rotation ticks, each row followed by its count of ticks:
The counts run from 0 to 395.
[ -2  -1  13   7   5   4   4  -9  -2   8 -14  12   6 -19 -16   3   6   0
  -9  -7   7  -8   4 -19  -6   1  15 -17  -9  -5   2   8   7  -1  -6   7
 -22  16 -16   5   3  -1   1   3  16  -3 -12 -11   5  -4 -10   1  20  -3
  13  -3  -8 -20  -3  -1 -30  -8] : 190
[ 13 -11  -1  -1   9   6   5 -17  12   1 -11  -6  -6 -25 -11  -1  14   1
 -24   5  -9 -24   5 -20   9  -3   7   9  -6  -6  -7  15  -8  -9  -6  14
  -6   4  -1 -13  -3   7   5  12  -3   8  -9  11  21   2   3  -5   0  -3
  16   0   2 -14   4  -8 -16  -2] : 120
[ -6  -3   3   6  12  13   3 -16  -6   3 -11  -3   8 -12   2 -16  13   7
 -17  -3   2 -12  10  -4   1   6   8  -5  -4  -4   0  22 -13  -3 -10  11
  -4  19   3  -2  -6 -14   3   4  13  -8 -14   7   9  -5  -6  12   6  -2
   5  -3  16 -17  -3  -2 -15 -21] : 283
[-13   6   9  -2  -8  19   1   3  -3  -1  -7 -11   3 -16 -11   6  14  -9
   1   1 -14 -11   4 -19   1 -15  19   5   4 -12 -13   9 -20   7  -3  14
  -2   9 -11  -4  -4  -1  -4   2   8  15   9  -8  13  -1  -5  -8  -6   9
  -3  -9  10   3   0  12 -23   5] : 167
[ -1  -5   4   6  12   6   9  -9   8   8 -12   7   3 -24  -9 -14   7   8
 -12  11  14 -12  -2 -11   3  -5   3  -7 -10  -9   5  13   5  -7 -22   6
 -16  12  -8 -15  -5  -2  -3   7   3  -7  -5   8  16   7 -10   0   7   0
  19   7  -6 -14   3  -2 -19 -20] : 350
[  7 -13   1   3  10   8   6 -14   4   6 -21  -4  -5 -23 -10  -2  10  -2
 -32   2 -11 -15   7 -26   5  -7   5   4  -4 -11  -7  15  -9 -10  -6  10
  -4   8  -2  -7   9   2   2   9   1   4  -6   9  21   4   8  -1   4  -5
  14  -4  -3 -15   0  -6 -22  -2] : 121
[ 11  12   3   1   7  17   5  -9 -16   2  -7 -10  22  -1  -2   0  18  -5
  -5  -9 -14  -9  10  -2  -8 -18   8  12  11   2 -12  17 -14   6   4  16
  -4  16   0   6  -4 -14 -18   2  -2   1  -7  -9   5  14   9  -8  11   0
   1 -19  14 -14   2   7  -8   2] : 14
[  3   3   3  12   9  13   3  -3   0   2 -24   1   4  -6   0 -23   5 -12
 -17  -6   3   0  23 -12   2 -14  23  -7  -3  -2  -3  14   5  -5  -3  14
 -10  15  -7   1  -4  -7 -10   0   1  -2 -16   5  13  15   2   5   6   0
  -1  -8   8 -18  11   6 -14  15] : 47
[ -6  10   8  -5  -9  13   8  -4  14 -19  -8  -5  13 -13   2  -5   2  -6
   8   0  -9 -12  -3 -13  11  -2   9  -4  -3 -17 -11  20 -15   9  -4   4
   8  28  -2 -10  -6 -11 -25   5  -5  -2   3   8  -2   7   0 -18 -16   9
  -1   0   1  -1   7  -8  -5  -6] : 134
[ 18   9   6  -9  21   4 -13   3   3  -3 -13  -7  12 -16   0   9  12  11
 -23  -1  -8  -5   8 -27  -5  -8  -4   0 -12  -8  -8  14 -17   3   1  11
  -5   5   4  -2   8  -1   3  15   2  -8  -5  -3   1   7   2 -13  14  -1
   7 -18  -4  -6  -3  -2   3 -10] : 153
[  0   6  11  -1   7  16  -6   2  -3  12 -24  -6  18  -4  -4  -4   6  -3
   3  -7   3 -21  13  -4  -6  -8  10 -18  -3 -16  -2  17 -10   1  -5   2
   3  19   3  22  -3   1   0   5   7  21   0  -5  12   6  -3   4  -4  13
   3   2   6   3   7  -6 -26   2] : 329
[  1  10  14  -1   2   2  11 -10 -12   8 -13  -3  20  -7  -1 -10  26  -3
  -3   2   7 -17   0  -8  -3 -15  -6   6 -10   6 -10  -2  -5  -2 -19   8
 -21  14  14   8  -8  -3 -16   2   3   2   1   1  14  17  -2  11  10   6
   9  -2  16   3   9  15 -15  -6] : 239
[ -2   8  18  -4   6   4   3   9  18  -7 -16   5  13 -25  -1  -3   1 -10
   0  11   6  -8 -11 -13   6  -9  15 -12 -16  -8 -10   3  -5   3 -10   2
  -6  23   0  -2   1  10 -18  -2   1   3  -1   3   5   3 -21 -13  -2   5
   4 -11 -11   6  12   2 -10   5] : 69
[ -3  18   1  -1  -3   7   4  13   1  -5  -3  -8  24 -14  -9  -1   7 -14
  -4  -8   1 -10  12 -17  -4  -3   9  -5  -4  -6 -17   0  -6  11 -14  15
 -15  16   4  25 -10  -8   2  -1  14  -3   0  -3  16   8 -10  -2   4  -1
  -3 -13  19  -1  -6  13 -19   4] : 235
[  8   3   9   2  26   2   9  -3   2   7 -15   3  27 -19   5   2   4   3
  -4   0   7  -5  -7   0 -12  -4   3 -12  -6   2   5  17  -6  12  -7   4
  -8  22  -5   1   2   1 -11   4   1  -5 -10  -4  -5   0 -14 -15  20 -10
  15 -14 -12 -10   1  -7  -4 -19] : 222
[  9  12   7   3   6  18   3  -9 -19   2 -16  -6  30   3  -2  -8  13  -2
  -1  -2  -5  -7   9   1 -11 -19  13  11   0   1 -12  15  -8   7   2  16
   1  14   2   5  -3 -13 -21  -6   3   0 -12  -7   2  12   7 -10  10  -4
   2 -15  16 -15   3  -1 -10   2] : 15
[  5   8  -1  -4  13   3   9  -1  11  -7  -6  -6   7 -27 -10   7   7   2
   7   9 -11  -9  -5  -3  14 -21  11  11 -13 -10 -22  11 -19  -1 -10   2
   8  18   5  -1   0   2 -11   9   3  -2  -4  -2  11   8 -14  -1  -7  -4
  -7 -10  18 -14  18   6  -1   7] : 370
[  0   1   4  -1   1  -7   4  -9   2  -3 -15  -8   0 -33  -6   7   0  -9
  -7  11  -8  -6  -2  -9   7  -8  18   2  -6  -5 -17  18 -14  -1  -1   1
  -4  20   5  -1   9   1 -16   8   2 -12   4   9   6   1  -2   6   1  -4
  -1 -11   9 -10  32   4 -18   2] : 212
[-13   1   5   1   6  11  -1  -5   0   7  -8   1  14 -20 -14  -6  13   3
  12   5  -1 -12  -2   3  -2 -21  10 -12  -6 -20  -2  18  -6  -3 -17  -1
  -9  13 -16   7  -1   3  -7   4   2  17   1 -11   7   1 -12  -6  -2  11
   9   1   0   7   3   2 -29 -17] : 99
[  1  -8   0  17   5   2  -3 -11  11   4 -22   3  19 -24 -17 -11  11   3
   0   7   8 -19   6   1  -9  -4  16 -12 -19 -10   0  16   3  -3   1   0
   8  13  -2   8  -6  -7  -7  -2   4  10 -11  -2   3   6  -5  -7  18   6
  10  -1  -8   1   9 -13 -18 -18] : 254
[ -1  17  12 -13  -8  10   9  -7 -11  -5  -4   6  23  -9  -2  -1   7  11
  19   2   8 -10   1   1  -2  -7  11  -8 -10  -7 -17  13   3 -10 -12  -3
 -19  21  -6   5 -16  -1 -19  10  -8  -1   5   2  -4   5   4   3  -6   6
   9   7  12  -5  22  -5 -16  -6] : 335
[ -1   8   9 -10   8  22  16   4   3  -7 -15  -3   3  -9   3   5   8  -7
  -4 -10  -8  -7   1 -30   2  -3   3 -10   6 -14  -2  18  -4   3  -8   7
 -17  19 -14 -16  -4   0  -6  24  -4   6  12   4   8   5   6 -10 -10   3
  11   1  -5  -3  -2   3  -4  -5] : 198
[ -1  -4  -4  -7   5   0  12  -4   2  -2 -20 -12   6 -22   1  11   2   0
 -14  -6  -8  -8   0 -34  -4   4   8  -5  -2 -13 -11  18 -10   8 -15  -4
  -6  13  -1  -5   0   0   1  10   4  -2  16  10   7   2   0 -14  -5  -5
  12   4 -11 -11   0  -3 -14 -11] : 355
[  1  11  14 -13  12  25   0  10  10 -14 -12  -4  14 -12   4  11   6  -4
   3  -5 -16  -4  -5 -11   7  -4   7  -8 -11 -18 -12  14 -25  10   1  11
   5  21  -9  -3   2   1  -4  12   7   9  -8  -9  -1  -8  -5  -9 -10   1
  -3 -13   5  -5  -3  -8   5  -1] : 294
[  5  12   1   2   1  -2   9   5   2  -3  -4 -10  24 -13  -5   1  16  -8
   0 -13   1 -12  11 -11  -8  -6   7  -4  -1   0 -22   0  -5   9 -16  13
 -18  15   8  25 -14  -6   3   3  14   1  -2  -6  11   8 -15  -2   5   0
  -1 -10  18  -6  -2  14 -18   3] : 236
[ -6  16  13   3  13   0  -1  10   6  -3  -7   9  18 -16  -2 -13   6  -1
   3  -1   6   4   6  -6   8 -24  22 -10 -15  -5 -16   6   1   0 -14   8
 -15  21  -8  15  -8   2  -9  -5   1  -6 -10 -10   0   6 -24  -5   4   1
  -4 -16   6  -5   5  13 -12   7] : 301
[ -2  -9   6   5  -6   8   2  -5  11  -7 -21  -1  10 -29  -8   0  15  -6
   5   9  -1 -15  -9 -13 -10  -1  21   1  -4  -5 -10   6 -14   7  -2   8
  -3   6 -11 -16 -12  -2  -4  -2  -5  16  -9   0   9  -5   2 -11   7   9
  11  -5 -12   7  11   7 -12 -11] : 321
[-10   0   6  11  10 -11   2   3  18  -4 -11  -5  13 -20  -1 -10  22 -15
  -7  -8   2  -8   6 -18   3  -5   9 -16  -8  -5  -9   4  -2   8 -17   8
 -18  22   0  13  -6  -6  -5  -6   5   8  -5  -3   8   8 -17 -10  10   9
   3 -11  -3  11  -5  17 -16 -10] : 3
[  7  13   7   1   4  20   2  -7 -17   3 -15  -2  34  -3  -1 -12  15  -7
  -1   5  -1  -2   9   2 -12 -10  10   5 -15   2 -13  11  -8   3   3  14
   1  10   4   5  -5 -10 -17  -7   5   0 -19  -1   6  11   9  -8   9  -2
   3 -13  18  -7   7  -4  -7   1] : 16
[ 16   0   5   6   8  17   7  -1  12  -7 -18  -3   3  -5   3 -15  14 -10
 -13 -10  -2 -19  19 -15   8  -7  16  -3   5   1  -5  11  -1  -3   3  20
  -6  19  -2  -2 -16  -2  -4  10  -6   8 -17   3  19  14   5   0  -1   4
   3  -5   7 -11   8  -3  -5  14] : 45
[ 14   6   4   4  11   5  14  -3  15 -11  -6   4  -5 -18  -3 -11  14   2
  -2  -1  -3  -4   5 -16  13 -20   8   6  -6  -2 -10  17   7 -10  -7  13
 -13  14 -10 -19 -10  -7 -12  17 -12  -8  -5   3  12  21   0 -13   1   1
   5   3   5 -13  12   4   0   1] : 274
[ -5 -14   4   5  -2   8   5  -3   8  -9 -28  -1   6 -28 -12   0  14  -9
   2   3  -6 -16  -4 -17  -9  -8  20   2  -8 -14 -14   6 -15   4  -3   0
   0   3 -14 -14  -6   6  -8  -4  -2  18  -5  -2   9  -4   3 -11   6   7
  12  -5 -17   5   9   9 -11  -5] : 322
[  3  15   5 -14  14  19  -3  10   3  -2  -2  -2  12 -13   0  -1  -2   8
 -14  -2   4 -17   3 -23   5 -22   6   2  -2 -15 -14   6 -16  -3 -19   1
  -7  16   7   3 -10   9  -6   4  -2  -5   7   0  12   8 -16   3  -9  -5
   2 -11   8 -15  -3   8  -7  18] : 74
[ 12  19   7 -14  14  13 -10   9   5   2  -3  -7  16 -12   4 -10   4   4
 -18   0  -1 -14  13 -14   6 -11   3  -5   1  -8 -10  11 -16   2 -16  17
 -14  16  12  13  -9   7   6   9  -4   1  -1   4  14   3  -9   3  -8   1
   4 -16  17   2   0   4 -15   8] : 76
[  7   3   2  -1  14   8  13   6   8 -10 -29  -7  17  -6  16 -14  12 -16
  -2 -18  -3   0  19 -10   2   2  12 -16  -8  -8 -18  11  -4   0  -7   9
 -14  20  -3  11 -12  -7  -1   8   2   3 -18   2   6   6   5   7  -6   3
  -4  -4  13  -6  12   4   1   6] : 204
[  2  -2   0   4   8  -7   9 -11   4  -2 -14  -6   4 -20   2  -8  13  12
   1  -1   3  -5  12  -2   2  -3  22   0 -12   2 -17  24  -2  -6  -8   5
  -6  11   3  -6 -17  -7   7   6   4  -6 -11   7  12   4 -13   2   3   1
   4   6  18 -18  25   9 -16 -15] : 51
[ -5   8  23  -9  -9  12  15  -6  -2  -7  -7  13  15  -2  -2   1  18  -2
   3  -6   5 -13  -4 -24   2  -2  10  -6  -9  -5 -13   2   5  -4  -6   3
 -25  20  -9 -12 -10   2 -23   7  -7   7   7   4   1  10   2 -12  -3  10
  15   1  -8   0   4  -3  -5   0] : 38
[  0   7   7  -3  -3  13   8   3 -11   4 -18 -11  16  -9  -7  15   9  -3
   3  -7 -14 -12   6 -23  -9 -14  20   2   2  -5 -17  14 -17   9   2   4
   7  11   7   9  -6   2  -1   4  11  16  13  -9  15   6  -7  -9  -5   3
  -1  -9  10 -11   4   6 -18  10] : 169
[-13  -1   5   6  10  16   7  -9   4   8  -7   4  16 -19 -10  -7  17   0
  15   5   1 -17  -4  10  -1 -13  10 -11  -6 -14   0  16  -8  -4 -18  -1
 -10  16 -12   4  -4   3  -5   4   0  19  -4  -6   8  -1 -13   5   0   9
  10  -1   3   9  -3   5 -21 -18] : 98
[ 12   6   2  -3  15   8   7  -3  12  -3  -8  -7   6 -23  -8   4   6  -1
  -2   9  -6 -17  -4  -6  13 -18   6  10  -8  -5 -15  14 -19  -1  -6   2
  11  17  11   1   2   2 -12   6   0  -2   0   2  14  10 -11  -2  -5  -6
   1 -14  17 -14  17  -1  -1  10] : 371
[ -8   7   4  -1   4   9  14  -1   7 -13  -5  -3   9 -25  -3  -8  12 -11
  12   9  -9   3  -9  -2  16 -15  16   5 -14 -12 -24  10 -11  -1 -11   4
  -6  24  -4  -4  -1  -1 -21   4  -2  -6  -6   2   1   1  -6  -1  -8  -2
  -7 -12  21   0  16   9  -1   4] : 368
[ -1   7  18  -1  18  16   8   3   5  -4 -20   7  18 -11   5   3   4  -5
   3  -4   6  -2  -7  -6  -4  -1   1 -24 -16 -15   5  12 -10   7  -7   2
  -7  25 -11  -1   8  -5 -15   9  19  -6 -15  -9  -3  -5 -12   6   9   0
   2 -10  -1 -12  -5  -3   6 -13] : 64
[  7   3   0   6  14  -1  16   0   5  -9 -28  -7   9  -8  12 -10  11 -10
   0 -15  -2  -1  18  -4   1  -8  13 -17  -9  -6 -14  11   0   0 -12   6
 -12  19  -5  11  -8  -8  -9   9   3  -2 -15   1   7   8  -2  13   0   6
  -5  -1  13 -15  13  10   3   1] : 205
[  7   9   9   4   5   3  19  -4  13 -11 -18 -13  20  -9  11  -5  11 -16
  10 -10  -3  -6   3   1   3   1   3 -13   1  -3  -6  16  -9  19  -5  11
  -7  31   1   9  -6 -19 -14   9   9  -1  -7  -2   5   8 -10 -11   0   7
  -3  -1   8  -3   8   1  -5 -10] : 363
